In the rows, zero is written as 128.
Each path below is one point turned by a fixed rotation once a step. After each direction that follows a path, write how fast that rotation turns it, in degrees each step (0 if it stays still).
Each turn is a multiple of 5 degrees from 10 to 175, or 0.
Each row of a path follows its step; steps can be skipped.
Path 1:
step 0: [124 112 132 123 133 136 125 136 123 139 118 128 122 133 132 131 130 130
 131 124 129 126 133 128 132 124 134 128 135 136 129 128 131 131 134 124
 126 130 130 132 131 125 138 131 133 128 121 132]
step 1: [126 125 129 127 122 131 128 128 128 132 117 126 134 124 134 126 122 137
 132 122 127 133 127 137 121 130 133 135 130 138 134 123 122 130 135 136
 125 123 135 129 122 138 131 127 127 127 115 130]
step 2: [132 129 121 127 127 130 130 129 120 128 121 124 129 129 129 125 123 123
 145 141 133 140 127 126 128 129 127 133 130 133 134 119 126 119 125 127
 122 127 139 129 126 131 126 128 132 132 125 135]
step 3: [143 125 133 124 126 127 133 140 127 125 119 131 125 127 129 124 126 115
 125 132 126 140 121 129 135 129 127 139 130 127 125 131 129 128 134 128
 128 129 129 121 128 129 131 128 131 138 124 129]
step 4: [140 121 130 121 124 124 128 138 128 128 120 135 123 128 125 125 132 132
 133 133 129 124 129 127 121 115 131 126 131 132 130 129 125 125 134 128
 125 117 124 115 134 131 132 132 125 128 128 130]
step 5: [122 122 134 127 135 132 126 128 121 134 118 137 124 131 128 129 131 132
 124 131 124 130 139 119 129 124 125 131 135 130 126 122 125 125 135 127
 125 127 138 124 127 137 140 136 129 123 123 133]
step 6: [127 123 128 123 128 131 125 127 126 130 127 127 130 130 130 129 130 134
 130 126 116 132 121 137 132 125 129 137 121 137 129 115 117 129 134 126
 131 121 141 129 123 137 129 131 128 132 128 133]
step 7: [138 122 124 127 129 128 129 120 129 133 121 123 131 125 132 124 123 120
 135 129 124 141 127 125 121 123 125 131 122 139 128 123 127 124 121 120
 131 126 138 124 138 128 129 129 135 131 125 129]
step 8: [138 119 139 130 123 135 130 133 127 135 129 140 127 120 130 114 127 119
 131 135 125 130 119 126 126 132 128 135 126 134 130 128 133 124 129 130
 129 132 128 120 128 128 134 129 126 131 128 131]
step 9: [135 121 129 123 124 139 131 129 126 125 118 130 120 129 126 125 126 126
 135 130 129 119 132 130 125 121 128 125 125 131 126 121 134 131 140 125
 132 121 127 119 123 120 133 135 121 128 126 137]
step 10: [125 134 133 127 129 135 131 128 128 134 112 127 137 134 122 123 134 124
 127 122 120 123 135 131 128 130 126 128 136 136 125 121 129 122 138 125
 126 124 134 122 128 135 134 130 128 126 124 130]
step 11: [124 130 125 119 133 134 123 133 122 134 127 126 126 129 128 119 136 126
 139 127 120 131 132 135 127 124 125 139 115 135 134 123 122 126 132 126
 124 129 129 127 125 137 125 126 136 129 123 128]
Directions:
[131 130 128 130 132 129 127 129 127 127 127 127 128 129 126 128 131 129
 127 127 129 124 129 126 129 127 128 129 128 130 127 131 128 128 129 128
 128 128 126 127 126 130 128 130 129 128 130 130] => 65
[128 128 129 129 128 127 127 128 126 129 130 130 125 130 129 126 127 126
 128 129 130 128 124 128 127 129 129 126 128 128 126 129 129 130 129 128
 128 126 125 126 133 129 128 130 130 130 126 129] => 80
[128 128 127 126 125 128 130 127 129 125 129 127 124 126 128 128 130 130
 129 126 129 129 128 130 126 129 128 129 125 129 128 130 125 131 129 129
 130 127 128 126 126 129 129 129 126 129 128 126] => 140
Path 2:
step 0: [131 122 131 139 123 123 119 136 135 127 128 123 124 132 131 137 128 132
 132 115 124 127 118 129 129 129 133 134 127 118 122 130 125 133 127 127
 117 121 138 129 131 132 121 138 129 131 130 125]
step 1: [124 141 126 142 125 128 132 127 126 127 131 131 127 124 122 129 132 129
 133 119 120 119 140 133 132 127 125 122 118 120 124 119 134 124 132 130
 126 121 126 130 125 120 130 134 133 134 131 128]
step 2: [123 128 126 128 125 129 126 137 122 123 133 134 128 145 117 125 128 128
 130 134 126 116 131 124 125 127 136 127 127 122 138 130 126 122 135 119
 131 117 121 130 127 131 123 122 134 126 121 128]
step 3: [124 131 125 126 137 126 129 135 135 111 133 136 133 129 126 136 127 128
 123 130 134 131 120 133 127 130 128 130 127 136 124 137 129 130 129 125
 128 117 120 121 116 125 132 124 123 137 132 128]
step 4: [112 122 133 131 131 132 126 129 135 126 122 127 119 133 132 134 130 136
 134 127 127 137 133 123 124 138 113 127 134 128 119 129 128 126 132 127
 139 124 129 121 128 131 131 124 133 125 132 132]
step 5: [125 125 129 119 131 116 132 132 120 124 113 128 128 129 127 127 131 131
 138 121 125 135 119 126 124 139 129 128 125 125 129 120 140 123 125 132
 122 127 125 128 133 135 121 133 132 134 129 125]
step 6: [132 129 126 129 119 131 134 124 126 123 125 140 129 127 130 126 132 113
 125 121 131 128 134 130 124 132 136 133 129 122 114 130 132 133 131 129
 136 118 133 133 138 134 127 137 132 133 128 123]
step 7: [132 120 129 131 125 133 129 134 124 125 136 130 129 138 136 134 127 137
 127 123 136 123 140 130 132 127 131 138 126 125 127 127 136 121 134 127
 129 133 126 122 127 120 125 137 128 133 116 120]
step 8: [129 142 129 137 128 133 131 144 123 127 143 125 125 132 125 130 132 131
 131 130 131 129 118 125 120 132 125 130 126 122 119 138 134 129 128 125
 121 132 121 129 127 124 126 131 132 122 133 130]
step 9: [123 136 133 135 118 119 135 130 126 123 129 130 134 128 127 130 121 135
 134 131 131 128 127 119 124 134 125 128 124 121 123 122 119 121 130 131
 139 125 127 134 113 133 134 122 122 130 129 125]
step 10: [126 116 119 124 128 113 119 131 135 132 126 131 127 123 122 133 130 125
 130 133 128 127 125 124 133 138 128 121 122 124 125 132 130 128 138 128
 135 123 116 125 125 134 124 132 128 121 125 119]
step 11: [124 135 128 124 128 130 138 130 138 127 126 131 126 128 138 138 134 117
 129 125 126 132 129 125 138 133 132 119 123 129 124 132 137 125 115 125
 129 123 125 121 130 132 128 124 132 134 115 127]
Directions:
[128 128 130 128 129 127 127 129 127 130 130 127 131 129 133 129 131 128
 130 126 129 128 129 131 128 126 125 125 130 127 127 128 126 127 127 128
 126 127 126 125 129 129 128 128 129 127 129 128] => 100
[126 125 129 126 129 131 128 127 128 127 125 131 126 128 129 127 130 126
 129 127 131 127 127 130 127 129 130 128 129 130 127 126 130 127 128 128
 129 131 128 127 128 129 127 126 128 128 130 131] => 45
Path 3:
step 0: [125 137 125 129 121 134 135 129 119 127 131 120 132 134 129 123 126 130
 125 127 124 128 137 121 130 127 118 129 125 120 126 134 132 122 134 129
 127 125 127 130 125 142 136 124 130 127 120 143]
step 1: [130 120 124 128 135 131 130 137 131 129 129 134 131 131 129 124 130 129
 125 136 129 127 132 113 137 128 127 124 118 120 130 133 132 130 137 127
 121 124 125 137 138 133 126 123 123 120 128 126]
step 2: [127 120 137 129 141 127 133 131 123 119 133 130 124 130 113 137 130 129
 123 129 140 127 132 123 125 129 139 128 128 132 139 126 132 128 132 124
 123 127 124 126 132 127 131 134 128 128 125 131]
step 3: [127 133 126 141 130 127 131 130 117 126 129 125 126 124 121 130 123 128
 123 117 124 126 146 136 123 130 127 128 127 133 128 128 131 127 134 126
 124 138 128 132 126 128 121 130 128 128 118 122]
step 4: [127 136 116 129 121 112 133 128 124 132 133 134 124 140 125 128 130 128
 123 123 121 131 130 133 131 129 125 131 119 121 130 129 131 126 133 119
 124 131 127 128 134 125 132 122 128 121 135 121]
step 5: [130 138 136 124 131 118 134 133 124 122 129 129 131 123 128 128 140 134
 126 127 130 136 127 117 126 124 131 135 134 115 129 139 132 124 127 127
 120 126 135 127 126 123 134 123 125 125 132 130]
step 6: [134 130 134 129 132 122 116 140 126 116 134 121 122 117 128 127 130 134
 125 126 123 126 130 118 130 127 122 127 128 139 129 132 128 130 124 127
 127 130 130 136 139 129 125 124 127 127 124 131]
step 7: [127 126 122 123 133 126 127 127 132 124 138 126 119 140 124 128 127 129
 128 131 126 117 135 134 121 121 120 122 131 130 137 135 121 124 124 122
 125 137 127 132 134 130 134 133 118 129 125 133]
step 8: [137 129 121 135 125 124 140 131 129 135 129 117 131 131 129 129 134 124
 125 126 139 129 140 123 119 130 120 123 130 117 128 126 134 131 123 125
 128 132 125 130 124 133 133 132 123 124 125 133]
step 9: [133 126 132 137 129 131 136 134 124 132 133 133 131 125 129 127 123 127
 120 122 129 137 135 120 137 126 124 129 122 124 130 129 127 136 127 124
 131 119 125 134 141 133 142 124 129 135 132 127]
step 10: [125 133 136 130 131 126 123 134 129 124 125 144 123 132 122 129 131 119
 125 135 130 129 137 122 130 125 134 130 131 128 138 134 125 134 135 123
 124 126 125 137 128 120 128 126 123 138 121 128]
step 11: [124 134 133 129 135 114 130 129 119 116 122 131 123 127 126 126 126 116
 122 123 128 121 130 130 122 129 122 120 126 128 132 115 136 126 126 130
 125 132 130 131 125 127 128 131 128 124 118 129]
Directions:
[129 126 129 124 126 125 130 127 130 129 127 131 129 131 130 127 128 127
 129 130 129 127 129 129 128 129 128 129 126 128 130 128 129 128 129 129
 127 130 130 131 128 126 128 130 126 125 128 128] => 115
[128 128 131 130 127 128 130 126 130 125 127 125 129 128 128 127 128 128
 126 125 128 130 130 129 129 129 127 129 129 128 129 127 129 130 126 132
 127 127 128 130 126 128 126 127 129 125 127 131] => 130
[131 130 127 129 128 127 129 127 128 128 129 127 127 129 128 124 127 130
 131 126 127 126 130 129 128 129 128 127 129 128 130 123 125 128 130 129
 127 129 127 125 128 128 127 131 128 129 128 128] => 85
[128 129 128 129 129 127 130 126 127 131 128 129 129 128 126 129 130 127
 129 126 126 131 129 130 129 128 128 131 129 129 128 127 130 130 127 126
 130 126 127 130 128 126 127 130 127 130 127 126] => 60
Path 4:
step 0: [128 138 138 130 126 133 130 130 120 123 130 131 121 131 136 132 135 119
 121 118 127 128 128 121 125 117 136 127 129 128 130 123 121 122 128 126
 130 117 125 132 137 127 121 129 126 131 130 130]
step 1: [128 132 134 131 132 127 128 132 128 130 133 123 127 129 135 134 132 123
 126 126 130 134 130 126 123 130 142 122 132 130 123 131 119 126 129 130
 133 130 114 138 137 126 120 129 128 123 136 119]
step 2: [125 131 130 131 122 125 127 128 130 121 129 124 134 127 130 131 129 117
 127 120 134 132 131 124 129 125 137 125 120 117 127 127 123 119 133 135
 126 135 119 128 133 129 125 132 135 125 141 132]
step 3: [129 124 124 131 121 125 133 127 124 121 128 128 122 128 131 137 139 122
 123 120 126 136 132 129 124 123 134 127 123 131 122 127 124 130 137 124
 132 130 120 127 124 124 117 134 136 134 137 136]
step 4: [124 130 129 126 126 121 127 125 126 128 134 131 129 136 138 134 129 133
 128 129 127 139 128 126 127 135 133 121 122 134 124 122 125 126 140 121
 123 136 117 125 132 123 123 120 133 128 137 134]
step 5: [125 131 129 127 128 129 130 123 120 119 130 125 136 135 134 129 126 127
 120 129 126 133 136 127 119 116 136 126 129 122 131 124 134 126 137 126
 123 132 118 116 132 126 127 124 130 133 131 133]
step 6: [131 132 134 130 121 128 127 121 123 116 138 134 129 131 132 136 130 126
 117 130 128 135 131 125 117 128 132 132 129 129 134 119 127 134 130 122
 134 125 124 125 133 121 120 128 129 132 130 121]
step 7: [121 130 130 128 129 124 126 125 128 125 139 134 131 128 133 129 120 122
 120 130 132 136 125 137 123 130 136 123 135 129 133 129 123 120 132 131
 136 136 121 122 135 116 123 128 126 124 131 123]
step 8: [122 124 130 128 129 122 126 124 126 110 126 121 133 125 126 128 124 118
 122 130 129 141 130 130 127 123 135 130 129 119 132 127 122 122 132 127
 138 133 126 127 123 120 131 129 134 127 130 127]
step 9: [125 126 129 130 126 128 127 118 121 120 128 127 126 134 128 125 128 120
 122 126 132 137 121 134 127 132 132 131 123 137 129 123 127 133 133 127
 137 134 132 135 127 112 124 134 135 132 134 135]
step 10: [121 125 133 129 136 126 128 118 122 126 122 128 129 140 132 126 129 126
 124 128 121 134 125 139 132 131 127 122 130 132 133 124 125 121 141 124
 128 127 126 127 129 117 130 124 134 121 136 128]
step 11: [122 132 138 135 124 130 128 118 115 123 122 117 135 139 131 119 124 126
 126 125 128 134 134 129 127 123 128 125 128 128 132 120 128 134 132 123
 134 126 123 126 122 125 131 126 123 125 134 126]
Directions:
[130 127 125 127 129 126 131 128 129 130 128 125 130 126 127 127 127 125
 127 125 129 127 127 129 130 128 128 131 126 130 128 126 127 127 129 128
 129 128 127 129 128 127 128 127 132 127 129 127] => 55
[127 126 126 129 129 127 130 127 128 127 125 130 125 130 125 128 129 128
 129 129 129 130 129 128 129 129 125 125 127 127 127 127 128 129 128 130
 128 130 127 130 128 128 129 130 129 128 132 130] => 55
[127 128 130 126 129 126 126 127 126 126 130 128 129 129 125 127 129 129
 128 128 128 127 130 128 132 127 126 131 128 130 123 131 128 128 128 127
 129 128 128 126 131 128 126 128 128 128 129 127] => 0
Path 5:
step 0: [129 132 136 133 129 123 126 133 116 137 131 123 129 128 133 125 125 131
 131 127 133 141 131 125 132 125 137 129 121 123 135 127 129 125 121 134
 129 128 130 130 130 140 121 123 136 125 121 119]
step 1: [124 130 126 118 130 123 128 129 134 131 121 131 132 120 131 122 121 130
 125 138 119 123 124 125 113 126 134 123 130 129 127 122 125 132 137 127
 130 132 131 120 134 125 121 129 131 119 126 128]
step 2: [134 129 124 134 124 134 129 127 120 124 130 126 123 125 126 120 115 143
 128 130 127 132 128 136 139 127 135 133 125 128 123 122 126 121 136 131
 135 132 125 135 132 129 133 126 124 128 127 137]
step 3: [137 124 131 122 133 121 125 125 121 129 138 139 130 123 133 128 125 121
 123 128 133 132 136 129 126 123 129 122 134 131 134 125 132 128 127 139
 120 124 132 128 134 131 116 127 121 123 124 128]
step 4: [119 139 123 128 121 127 118 134 122 129 124 128 123 124 123 121 116 124
 130 135 127 126 122 112 123 124 128 134 125 127 124 123 125 124 126 132
 126 126 130 121 125 127 129 134 124 131 125 134]
step 5: [132 129 132 123 125 133 122 125 121 130 129 132 120 132 131 127 138 137
 124 140 121 132 127 136 136 124 130 133 125 140 133 123 125 128 123 132
 127 137 129 131 136 127 128 125 134 119 129 129]
step 6: [127 136 125 136 130 121 131 126 122 132 122 125 126 126 136 132 119 120
 131 123 128 134 131 132 121 120 130 122 134 132 120 119 131 127 126 127
 129 128 124 123 136 137 123 119 125 125 115 125]
step 7: [134 128 132 122 124 133 120 129 129 135 117 132 128 123 130 130 125 136
 119 131 134 122 123 119 121 125 134 134 126 128 127 123 129 131 137 135
 135 129 129 132 136 131 124 130 131 138 134 137]
step 8: [125 131 128 126 127 124 131 128 130 126 127 129 130 126 128 126 120 129
 131 132 132 138 137 135 138 123 137 126 121 141 135 126 120 119 131 137
 121 135 126 129 118 131 127 123 133 125 123 136]
step 9: [134 130 128 132 128 129 118 131 125 131 129 124 125 120 135 112 125 117
 124 129 127 125 123 127 124 121 130 130 132 125 132 127 137 133 136 133
 125 128 134 130 134 127 125 125 128 122 117 117]
step 10: [125 135 127 122 124 125 124 133 122 134 130 133 124 123 131 131 117 137
 133 135 119 131 132 123 125 131 140 137 135 123 127 130 121 118 126 130
 133 127 121 128 135 128 124 128 133 126 137 129]
step 11: [129 127 131 131 133 125 134 127 123 128 129 128 132 138 121 121 125 135
 119 128 130 135 126 128 129 123 136 127 126 136 132 116 126 135 131 131
 130 129 136 125 133 128 124 124 123 111 123 136]
Directions:
[128 128 127 126 124 131 129 124 129 130 129 126 127 128 127 128 126 127
 127 128 127 128 126 126 128 128 127 128 130 127 128 127 128 126 129 128
 129 128 126 131 129 129 130 131 130 128 129 128] => 135
Path 6:
step 0: [133 130 134 134 130 131 130 130 124 117 130 130 134 126 121 123 128 122
 126 130 130 118 131 131 127 120 140 126 127 114 125 116 125 124 118 125
 118 127 121 124 124 130 121 130 125 131 124 130]
step 1: [122 135 124 141 122 127 134 133 123 126 124 125 127 131 124 132 127 126
 132 129 131 122 128 132 130 122 132 119 127 127 132 119 122 125 140 122
 136 120 131 125 136 126 118 114 127 128 130 120]
step 2: [125 121 126 132 135 121 133 131 136 128 128 121 128 130 132 144 122 123
 138 128 124 131 134 122 137 124 130 135 121 124 129 140 121 127 136 123
 129 133 123 130 133 130 126 128 137 127 132 125]
step 3: [124 121 138 126 129 125 132 135 125 122 134 131 129 132 120 126 132 127
 130 118 130 131 131 125 133 123 129 139 139 117 124 130 124 135 120 126
 119 134 130 131 127 117 134 126 132 134 135 124]
step 4: [116 137 132 128 124 121 128 135 130 123 124 129 114 135 121 124 125 127
 121 122 139 130 134 132 127 131 115 129 133 130 126 129 131 123 131 138
 131 130 133 125 134 124 124 123 125 129 126 124]
step 5: [132 129 132 125 138 129 129 132 135 117 119 130 123 121 135 130 118 123
 133 123 128 130 126 129 129 128 123 131 124 132 129 137 134 119 139 132
 127 130 136 131 125 136 130 133 130 139 121 135]
step 6: [128 129 130 120 129 127 125 122 122 121 127 136 130 121 129 124 130 121
 137 129 127 131 122 141 132 127 132 133 129 121 130 121 130 139 122 125
 130 124 140 124 130 131 139 130 134 136 133 136]
step 7: [130 124 129 130 124 124 124 131 131 135 125 127 121 135 129 122 130 126
 124 134 127 123 130 135 127 135 125 117 129 125 129 124 129 136 123 134
 126 129 134 116 144 141 129 120 137 124 126 128]
step 8: [144 120 134 127 130 128 126 137 125 135 116 110 124 129 130 128 123 127
 122 131 119 123 129 127 127 129 130 124 125 133 130 130 134 131 134 127
 127 134 126 132 123 131 127 128 132 139 133 127]
step 9: [125 135 134 121 131 118 131 128 115 128 125 116 130 123 132 127 124 134
 130 133 124 134 129 139 127 126 137 128 128 119 121 116 125 130 123 130
 127 132 119 132 124 122 130 138 127 129 129 126]
step 10: [128 142 130 131 127 122 135 137 120 130 133 134 134 130 126 133 126 132
 131 124 125 128 129 128 115 129 128 118 136 127 128 122 123 119 127 131
 121 129 121 127 139 138 125 121 132 122 124 129]
step 11: [140 136 133 134 132 126 116 129 124 121 131 127 134 131 122 136 123 121
 132 126 121 124 139 125 129 127 125 134 127 136 139 132 129 125 134 122
 135 128 123 132 132 126 117 124 130 129 134 131]
Directions:
[126 128 128 128 127 124 126 126 130 127 128 127 127 129 131 129 128 126
 127 131 129 130 130 130 128 128 127 129 124 127 127 128 129 128 127 130
 130 128 126 126 131 128 127 131 127 125 127 127] => 145
[129 129 127 126 128 130 128 128 128 127 127 128 127 127 128 131 126 129
 129 131 126 127 129 127 128 127 125 129 127 128 131 132 129 130 129 128
 124 127 126 127 128 128 128 129 127 130 128 126] => 120
[131 126 128 128 129 129 126 130 130 131 127 127 128 128 126 127 128 128
 129 126 128 129 128 128 130 130 128 130 129 127 127 128 129 130 126 132
 128 128 127 127 126 128 126 127 127 126 130 124] => 80
